0: [ 63.  64.  55.   4. -75. -73. -74. -66. -81. -68. -73.]
1: [ 31.  26.  33.  29. -64. -50.   5.  12.   9.  20.   8.]
2: [ 44.  41.  41.  38. -16.  -7.  12.  15.  10.  11.  13.]
3: [-20. -16. -17.  23. -59. -59. -49. -48. -45. -49. -42.]
4: [-47. -52. -49.  64. -17.  60.  68.  54.  58.  66.  62.]
5: [25. 27. 28. 27. 45. 47. 65. 68. 65. 71. 77.]
6: [-45. -34. -28.  61.  66.  64.  68.  62.  12.  14.  19.]
7: [ 69.  69.  57.  64.  -6. -64.  55.  -5.  -6.   6.   2.]
8: [-28. -22. -24. -22. -54. -57. -55. -49. -59. -60. -61.]
9: [ 37.  37.  32.  33.  54.  46.  20. -33. -34. -30. -30.]
10: [ 58.  43.  57.  44.  17. -18. -17.   4.   8.  -4.   4.]
11: [ 68.  73.  67. -14. -27. -28. -28. -16. -14. -22. -19.]

[ 57.  69.  50.  10.  43.  45. -49. -52. -50. -57. -51.] 9 11 10 2 0
[-38. -32. -36. -39. -51. -47.  19.  18.  15.  32.  22.] 1 2 3 8 4
[-61. -70. -69.  67.  41.  30.  39.   6.   6.   3.   9.] 6 4 9 2 5
[-4. -2.  9. -9. 37. 31. 24. 57. 57. 59. 54.] 5 6 4 2 10
[ 39.  49.  55.  52.  71.  69.  71.  65.  69. -59. -59.] 9 10 2 6 5
[-33. -29. -27.   3.  21.  -5.  -8.  -6.  -9.  -3. -16.] 3 2 9 8 1
[ 44.  51.  37.  13.  26.  23. -40. -44. -44. -47. -41.] 9 11 10 2 0
[  0.   3.   2.  19. -60. -59. -41. -44. -41. -13. -10.] 3 8 1 11 2
[ 36.  37.  39.  39. -42. -55. -57. -57. -67.  45.  42.] 1 11 10 2 3
[29. 33. 34. -6. 21. 22. 49. 46. 50. 47. 45.] 5 2 10 1 7
[-55. -56. -55.  20. -35.  13.  45.  34.  36.  45.  40.] 4 6 1 5 2
[-1.  1. 16.  6. 74. 67. 51. 55. 52. 57. 49.] 5 6 4 2 10
[ 10.  16.  14. -29.  27.  31.  25.  11.   8.  17.  15.] 2 9 10 5 1
[-13.  -5. -15. -11. -73. -59. -70.  36.  32.  32.  45.] 1 2 3 10 11
[-46. -49. -42.  28.  -9.  44.  49.  40.  43.  46.  43.] 4 6 5 2 1
[-22. -18. -24. -19.  31.  26.  31.  28.  26.  22.  23.] 6 4 5 2 9
